Each row has a name. Each piece below is followed by the name of the row it came from, unless a question asks for something else. Each question is about the rows just above it. Places in a row count from 0.

[ 94 119 155 102 135  88 140 113]  q238
[106 126 124 115 130 113 109  82]  q67
[173 123 104 164 102 137  81 101]  q93
[137 221 107  94 108 145 106 127]  q987
[106 126 124 115 130 113 109 160]  q527
[ 92  87 113 118 131 183 132 105]  q497
[134 127 140 154 107 137 221 108]  q618
[105 126 108 137 107  94  67 210]  q976
[ 92  87 113 118 131 183 142 105]  q165
Go on from [140 154] to the end of its row.
[107 137 221 108]
The one value in q527 and q976:
[126]
Where does [137 221 108] start? Give its row and place.
q618, 5
The row with [137 221 107  94 108 145 106] is
q987

[152 179 105 118 142 104 105 128 144 175 119] : q497
[152 179 177 118 142 104 105 108 109 143 170] : q650
[152 179 177 118 142 104 105 108 109  68  92] : q238
[106 143 136 127 120 122  69  73 111 180 184] : q527
[181  45 140  39  58  86 187 128 101  81 143] : q976
Shared by q976 and q650:
[143]
Shared by q650 and q976:
[143]

[ 83 162 214 205  74 168 179 182 148  60 147 199 139 194  52 122 195 205
  82 144 133 215 171 147 122  31 160 220  42  66 136 143 117  50 175 173
 133  46 224 119 141  81  71 213  59] -> q987
[216 192  34  47  55  67 109 204 111  62 143 197 223 114 171 119 207 127
 152 141  52 119  97 152 217 106 110 142  57  76 141  38 177  30 186 152
 128 205  95  33  55  84 202 180 112] -> q399
[ 41  94 131 114  35 141  82 106  36 178 194 223  83 192 225  58 207  75
 116 102 134  97 151 120 156  78 104  89 130  99  46 171 208 209 136  61
 129 205 199 226 115  92 178  60 201] -> q165
[225 214 193  96  54 221  31 185 213 213  89 131  67  42 182 191 226 191
 120 136  36 186 171 147 122  31 160 220  42  66 136 143 117  50 175 173
 133  46 224 119 141  81  71 213 186] -> q238
[ 77 197  73 191 209 138  58  80 218  67  51 227 227 168 179 184 223  33
 138 207  52 158 149 130  49 187 163  46 209 140 220 122  57 124 106  50
 209 141 127 176 216 136 220  75 223] -> q650
[ 53 134 122 167  92  68 108  40 121 134 113 198 134  90 190 221 145 139
 195  98  93 225  85 158 227 210  86  49 127  71  85 171 198 227 141  83
 151  40 214  40 218  67  51  92 197] -> q93
[158 158 134 209 165  73 159 144 116 136  93  56 190  49 190  67 207 220
 156 116 170 193 183  59 154 112  62 136 165 148  91 215  53 215 148 154
 130 134  70 175  96 206 104 183 208] -> q67
[ 83 162 214 205  74 168 179 182 148  60 147 199 139 194  52 122 195 205
  82 144 133 215  37 114  54 157  43  86  70 219 173  46  42 111 215 105
  75  56 161  82 211  37  79  39 180] -> q527
[189 167 205 114  40  43 141 149 120 160  46 215  78 131 139  62 139 151
  58 158 110 132  93  49 163 143 207 155  48  41  92  93  45 135 146 202
  46 225  31 221 137  75 148  50 137] -> q618
[195  40  65 185 110 111  34 196 123 215 112 208 149  40  69 121 225 184
 155 133 122 148  64 101  92  59 156  53  90 203 224 145 202  98 110 166
  73  98  62 132  56 139 127 146 152] -> q976
[190  75 198 132 134  46 204 151  34 215  58 175 192  56  87 138  57  94
 138 118 105  66 222  92 183 225 221  75 117  87  99  90 143 133 169  98
  43  69 157  82  50  82 214 190 117] -> q864
Which row holds [ 83 162 214 205  74 168 179 182 148  60 147 199 139 194  52 122 195 205
  82 144 133 215 171 147 122  31 160 220  42  66 136 143 117  50 175 173
 133  46 224 119 141  81  71 213  59]?
q987
The rest of the row after [128 205]:
[ 95  33  55  84 202 180 112]
[225 214 193  96  54 221  31 185 213 213  89 131  67  42 182 191 226 191
 120 136  36 186 171 147 122  31 160 220  42  66 136 143 117  50 175 173
 133  46 224 119 141  81  71 213 186] is in which row?
q238

[146 133  73  89  94 237 145 110 127  95 127  66 178 174 145 191 128 139
 140 155  97 176 129 136  83 127 146 120 117 164  49 138 109 123 147  88
 165 138]  q238
[ 49 130 150 149 137  71 125 140 133  95 127 157 108 115 119  80 128 134
 122 133 146  93 125 121 137 127 122 117 125 118 171 128 135 123 118 152
 119 138]  q165
[146 133  73  89  94 237 145 110 127  95 127  66 178 174 145 191 128 139
 140 155  97 176 129 136  83 127 146 120 117 164  49 138 109 123 147  88
 165 135]  q527
find: [ 49 130 150 149 137  71 125 140 133  95 127 157 108 115 119  80 128 134
 122 133 146  93 125 121 137 127 122 117 125 118 171 128 135 123 118 152
 119 138]
q165
Row and place where [137 127 122 117 125 118 171] starts:
q165, 24
The row with [146 133  73  89  94 237 145 110 127  95 127  66 178 174 145 191 128 139
 140 155  97 176 129 136  83 127 146 120 117 164  49 138 109 123 147  88
 165 135] is
q527
Put [136  83 127 146 120 117 164  49 138 109 123 147  88 165 135 146 133  73
  89  94 237 145 110 127  95 127  66 178 174 145 191 128 139 140 155  97
 176 129] back in order: which row is it?
q527

